In the data rows, the value 500 means zero.
Here are some points:
[690,366,591,519,557,468,477,616,439,503,546,429,378,342,447,626,999]
[413,442,560,597,493,344,615,466,455,525,540,340,606,701,534,533,701]
[559,469,420,553,546,425,643,433,528,515,545,491,655,595,349,375,561]
[405,718,564,493,430,590,416,836,539,433,266,639,411,481,746,630,283]
[553,389,395,425,560,479,532,600,566,530,428,259,503,661,593,568,687]
[507,341,439,444,445,385,541,504,304,364,512,652,429,344,447,654,791]
[448,397,815,813,532,391,567,406,434,495,582,475,627,584,351,541,999]
[549,559,480,509,535,449,629,483,459,499,497,342,695,649,469,371,302]
[439,853,483,274,263,452,204,658,556,382,236,706,461,396,561,584,380]
[378,513,562,567,458,600,524,487,550,504,557,510,556,673,681,625,304]
[514,592,401,407,450,487,255,543,526,458,430,647,382,272,598,710,492]
[412,492,297,310,461,658,531,247,520,622,497,632,620,511,432,420,239]
[434,571,345,422,422,493,371,857,545,531,415,622,269,328,594,524,261]
[509,463,647,611,635,618,568,377,491,446,493,320,533,553,379,393,677]
[526,431,361,348,491,533,584,286,484,625,632,565,590,674,500,291,384]
[473,676,660,608,458,228,444,379,597,602,493,328,647,699,422,376,763]
[500,391,586,496,479,399,500,536,339,428,575,421,455,479,465,480,559]
[492,330,394,620,510,340,481,287,672,629,516,470,598,690,547,406,503]
[400,293,431,566,505,353,522,397,502,543,512,323,630,717,565,471,487]
[485,420,533,590,592,434,683,586,649,597,611,654,543,449,382,466,567]
[367,715,453,514,427,570,291,731,520,464,309,693,447,401,749,806,371]
[469,407,423,467,412,461,511,428,611,582,493,355,542,625,550,396,236]
[405,594,696,694,483,442,521,316,521,518,610,442,582,601,405,390,673]
[593,470,627,642,588,580,675,408,328,403,599,502,449,347,324,445,765]
[717,623,531,599,649,588,633,418,490,450,447,220,526,578,350,409,915]
[578,481,539,555,474,447,618,382,494,552,467,257,597,568,433,486,931]
[530,582,422,298,389,588,575,281,462,480,537,715,573,344,311,443,406]
[546,418,300,383,516,394,254,456,378,531,537,641,431,374,635,782,726]
[409,559,358,339,465,709,539,294,492,559,596,718,561,502,482,394,93]
[542,443,482,584,587,516,586,326,530,662,620,657,513,483,524,529,621]
[579,579,581,532,538,511,353,653,436,563,407,469,372,393,622,699,604]
[586,512,417,360,508,430,465,307,302,350,433,656,583,371,377,454,554]
[453,502,407,368,469,444,515,722,445,345,431,819,509,341,506,556,408]
[597,429,426,656,589,380,598,487,554,576,646,338,617,757,526,417,600]
[343,223,620,658,437,325,518,405,470,450,476,506,555,468,422,529,709]
[465,397,374,461,449,428,370,702,557,588,510,597,290,416,698,643,395]
[673,304,424,453,429,424,471,513,390,495,634,610,532,417,377,592,904]
[579,355,634,673,487,385,573,535,405,333,465,679,482,256,244,540,919]
[532,433,428,536,543,282,317,377,483,470,471,331,463,555,560,441,454]
[572,321,663,642,441,422,512,464,566,509,556,561,400,211,201,540,977]
[384,606,456,536,423,651,565,664,716,545,466,630,459,572,772,670,183]
[412,721,498,363,430,713,346,667,705,518,345,565,317,375,639,603,254]
[569,611,750,757,526,393,500,422,616,546,487,271,624,585,175,296,999]
[499,500,494,518,660,719,595,413,597,511,488,451,665,676,515,320,86]
[600,522,440,540,541,427,613,460,515,525,536,470,669,625,437,392,494]
[353,448,461,337,322,469,523,559,695,547,387,212,564,807,718,483,97]
[485,857,656,435,299,525,327,610,689,669,299,385,544,621,725,662,244]
[551,421,420,551,661,540,565,336,509,562,502,410,606,728,526,437,648]
[610,584,390,388,503,626,609,534,654,549,656,799,744,573,499,427,324]
[614,387,537,473,494,385,417,468,385,451,531,620,387,242,386,535,711]
[421,536,508,473,602,635,652,514,467,451,542,395,548,735,612,436,199]
[583,371,616,410,583,565,367,553,302,475,579,301,305,424,457,567,803]
[468,723,417,285,324,669,556,722,630,484,533,650,445,454,611,626,385]
[458,604,711,874,538,429,622,528,707,750,612,364,702,709,340,348,989]
[495,541,522,469,528,587,571,301,563,667,729,589,696,738,514,448,440]
[638,267,371,455,541,499,505,553,474,412,463,667,430,357,417,465,787]
[347,718,440,371,269,565,328,898,686,633,351,674,318,295,634,542,0]
[600,381,816,709,423,392,586,469,457,391,527,703,405,256,315,516,999]
[556,344,767,746,553,446,511,411,489,531,533,727,599,348,327,488,838]
[473,429,229,342,506,522,546,443,479,449,508,662,470,432,426,372,355]
[606,491,437,469,556,559,634,496,535,505,686,446,645,787,549,403,531]
[371,803,527,472,406,623,288,753,674,463,268,636,448,417,634,496,0]
[377,454,434,457,440,639,605,541,472,475,499,634,348,288,490,519,428]
24 more points follow, each with its number after it:
[437,629,493,537,585,462,557,425,436,422,533,402,673,845,689,506,226] 0
[679,621,746,708,445,304,540,503,601,558,458,217,590,649,426,477,999] 1
[560,530,418,371,520,447,488,418,517,485,458,240,365,601,567,539,669] 2
[570,399,578,562,507,425,564,401,324,436,601,522,526,590,455,483,827] 3
[571,286,620,610,493,399,526,571,383,321,394,445,515,329,239,541,999] 4
[424,487,408,409,415,426,507,431,474,508,549,717,569,472,473,494,402] 5
[630,482,345,539,580,448,572,553,752,553,366,325,628,573,457,376,363] 6
[347,711,430,338,448,522,517,257,417,488,427,639,750,594,472,401,0] 7
[532,536,679,654,501,486,731,560,461,362,511,344,447,489,391,460,840] 8
[547,471,645,586,413,352,477,386,500,506,580,333,631,713,542,472,730] 9
[430,566,608,592,590,402,439,320,585,548,498,388,747,739,507,418,454] 10
[385,463,438,433,573,773,649,418,622,582,612,510,535,672,508,381,190] 11
[581,525,403,378,517,400,513,498,453,489,620,337,451,649,577,490,508] 12
[478,244,707,718,555,477,538,503,516,453,398,455,350,257,400,583,903] 13
[447,388,414,344,534,595,550,578,326,358,632,701,347,295,454,516,425] 14
[546,412,516,511,472,466,529,414,591,465,377,554,635,541,463,421,509] 15
[315,727,612,544,398,558,260,956,647,528,226,515,229,308,673,738,323] 16
[407,420,435,565,600,595,686,430,410,488,634,560,671,647,456,351,169] 17
[680,528,760,683,553,424,407,483,432,435,533,439,328,417,507,564,852] 18
[535,396,420,439,595,532,415,712,531,491,455,465,317,423,628,659,692] 19
[498,558,205,386,593,684,388,800,470,437,276,657,337,275,624,613,300] 20
[498,395,451,491,561,464,359,451,394,601,367,276,396,551,762,691,450] 21
[486,485,370,397,488,507,475,568,638,534,522,635,495,402,433,425,379] 22
[436,752,553,449,458,667,426,703,564,552,308,438,366,360,637,601,167] 23
Which two of these numbered points are nearest to each point below, ignoring the 3 directions in which the first points spread most? Their numbers follow each, nearest first.
[613,443,506,648,542,306,491,516,611,536,465,173,536,691,518,366,579] > 6 22
[440,485,717,658,450,315,519,481,548,498,553,408,513,533,447,548,761] > 5 9
[366,560,597,500,412,717,421,523,761,482,282,270,450,599,684,545,22] > 13 23
[511,366,632,637,471,357,542,459,599,634,560,447,624,459,230,433,943] > 22 5
[494,330,656,538,539,452,469,529,309,432,646,446,268,282,463,631,826] > 14 18
[529,542,439,393,409,416,302,452,484,527,414,505,541,517,612,600,365] > 9 10
[518,471,471,620,707,644,648,533,544,417,332,330,578,712,641,554,522] > 20 19
[543,463,408,374,566,562,401,695,399,466,451,478,319,448,634,636,630] > 19 12
[448,576,543,409,311,552,625,602,588,513,473,379,459,554,551,504,267] > 8 14
[532,327,574,431,349,333,271,241,315,460,621,605,406,282,315,543,876] > 9 5
[452,491,525,561,618,433,359,559,309,428,589,660,390,322,553,719,567] > 0 3
[324,513,610,554,399,581,487,450,674,651,477,409,467,589,645,570,274] > 13 16
[613,427,510,470,545,469,575,341,286,359,387,178,422,526,519,565,999] > 2 12
[465,856,634,469,355,627,577,761,606,521,482,619,454,494,645,562,160] > 8 17
[399,594,504,513,477,555,536,285,453,529,562,534,579,527,339,333,58] > 7 23
[516,503,457,538,506,520,698,376,499,491,550,419,557,560,455,448,452] > 8 23
[385,739,468,423,463,761,451,508,562,490,261,520,322,379,656,550,69] > 23 16
[468,358,490,412,430,518,485,500,304,429,524,532,390,356,456,534,543] > 14 3
[616,488,609,379,422,398,373,442,295,268,448,671,622,443,511,663,862] > 9 3
[520,437,604,599,568,394,547,469,396,451,509,277,428,555,513,519,654] > 14 3
[501,301,263,406,518,366,470,504,462,293,305,232,420,497,558,560,571] > 2 4
[549,364,426,548,559,414,504,398,517,448,500,641,588,464,353,410,640] > 15 22
[463,481,257,427,465,452,514,644,575,520,639,857,483,321,431,441,243] > 22 5
[383,393,436,514,600,399,546,518,452,352,464,447,677,712,584,531,476] > 0 3
[317,534,478,374,429,645,421,708,640,608,316,405,409,557,783,647,155] > 13 16
[590,486,447,533,529,452,604,452,521,396,408,267,619,601,380,383,645] > 4 1
[504,679,449,373,501,643,669,428,424,519,534,497,605,569,413,338,71] > 23 8
[456,387,723,612,521,509,621,532,362,430,611,642,490,279,339,535,641] > 17 16
[417,621,404,429,413,623,382,749,492,395,230,569,408,370,659,635,244] > 4 16
Now 24 new points, numbered from 0 again:
[643,394,821,664,450,409,508,396,499,536,546,644,567,326,247,516,999] 0
[504,701,495,510,554,616,399,534,546,379,345,505,479,632,605,496,368] 1
[603,501,431,472,691,663,552,596,602,701,635,194,281,573,611,599,630] 2
[348,447,454,353,339,595,560,351,405,484,525,454,641,643,577,471,82] 3
[442,475,367,407,584,499,517,420,525,459,394,210,495,699,649,374,127] 4
[604,485,667,500,580,505,438,509,228,386,534,469,448,323,388,686,966] 5
[446,688,448,550,387,628,395,535,514,446,480,794,531,396,532,473,161] 6
[563,497,651,559,569,523,515,401,385,572,581,490,550,387,336,547,711] 7
[511,537,520,493,556,486,406,598,499,549,480,449,260,297,463,521,335] 8
[554,560,373,396,559,619,650,443,448,423,510,652,433,358,444,399,310] 9
[433,556,370,470,666,643,431,641,491,388,505,781,519,424,560,511,244] 10
[272,416,488,514,512,623,469,641,841,616,394,311,420,612,657,499,27] 11
[501,665,523,400,383,510,506,400,606,591,577,690,555,434,387,433,337] 12
[431,426,395,442,646,546,526,543,612,587,521,242,385,540,643,524,224] 13
[619,462,705,659,500,470,596,401,386,487,555,526,586,440,288,473,925] 14
[722,336,606,588,584,541,394,554,345,571,662,347,305,538,669,715,999] 15
[382,450,447,407,528,525,564,799,655,625,380,334,397,472,691,594,197] 16
[461,629,423,331,332,505,512,504,543,549,590,564,500,504,513,394,85] 17
[520,537,561,671,589,365,528,478,539,485,437,141,590,727,374,267,780] 18
[605,439,571,547,582,522,426,514,440,576,633,564,437,347,498,600,674] 19
[386,416,416,358,402,453,382,508,463,382,558,749,559,307,395,739,662] 20
[669,686,593,418,476,440,476,451,427,480,585,261,489,626,577,539,750] 21
[601,468,441,384,484,436,564,529,475,431,485,247,359,442,441,510,759] 22
[328,669,587,552,501,681,493,591,602,473,467,575,452,464,649,496,0] 23
Which two of these numbered points are nearest to each point below, ignoring the 3 directions in which the first points spread most? Their numbers follow each, nearest first.
[294,868,561,423,207,466,241,999,626,498,313,676,318,377,690,598,3] > 17 14
[511,309,621,667,534,488,580,482,572,458,510,775,572,346,406,526,725] > 0 14
[585,540,681,606,355,250,510,429,481,452,549,422,585,542,282,324,898] > 17 12
[529,749,778,712,349,350,542,349,587,661,462,190,700,721,322,310,834] > 12 17
[578,338,595,438,544,563,446,453,203,370,630,373,411,432,478,675,999] > 5 21
[628,334,396,477,539,411,460,570,482,541,564,321,415,497,662,693,883] > 15 22
[523,335,503,369,361,454,503,553,351,373,675,716,419,335,523,612,635] > 3 17
[387,410,767,882,562,420,609,425,487,549,633,393,598,738,469,331,681] > 23 6
[427,562,443,476,479,600,421,578,670,779,584,536,575,627,676,627,201] > 19 7
[568,420,440,370,485,546,603,473,468,604,605,362,415,438,505,506,710] > 22 13
[516,455,308,442,585,717,673,578,677,531,486,416,532,620,661,478,230] > 16 13
[280,528,342,264,362,583,530,421,428,425,552,620,568,598,575,557,187] > 3 20
[639,502,678,516,527,520,456,507,396,435,587,445,456,465,534,640,897] > 5 21
[555,534,563,410,509,446,485,489,411,553,650,266,459,590,480,616,913] > 21 5
[656,556,451,426,678,623,510,584,417,481,472,271,356,638,739,696,714] > 15 2
[689,414,464,389,467,468,487,469,287,473,520,286,357,352,417,582,865] > 22 21
[527,328,358,444,408,487,539,571,570,462,437,229,415,550,576,635,592] > 22 13
[710,486,573,563,603,456,455,332,235,448,747,499,482,547,467,511,999] > 21 5
[567,415,532,356,434,473,496,547,399,568,708,396,296,461,606,645,793] > 15 21
[664,602,664,709,534,418,557,355,527,412,384,159,508,759,526,375,902] > 1 9
[507,339,391,361,445,376,387,701,509,486,417,387,290,301,537,678,642] > 22 13
[560,435,381,462,604,443,338,572,597,654,488,255,230,454,634,551,454] > 13 8
[554,313,463,405,471,451,478,455,364,524,659,678,376,219,297,426,654] > 17 8
[374,761,495,440,308,460,265,960,786,648,343,432,202,280,569,649,136] > 8 17
[498,808,542,451,422,659,486,381,482,345,494,793,488,532,659,430,60] > 6 14
[414,544,415,467,456,363,335,811,552,539,348,474,309,321,638,642,205] > 8 16
[566,531,437,536,589,496,551,469,499,434,440,424,616,617,551,400,287] > 1 9
[480,360,406,564,546,394,579,368,467,504,489,511,758,627,354,425,729] > 20 18
[637,454,505,474,515,452,527,437,408,551,572,300,477,524,517,605,903] > 21 22
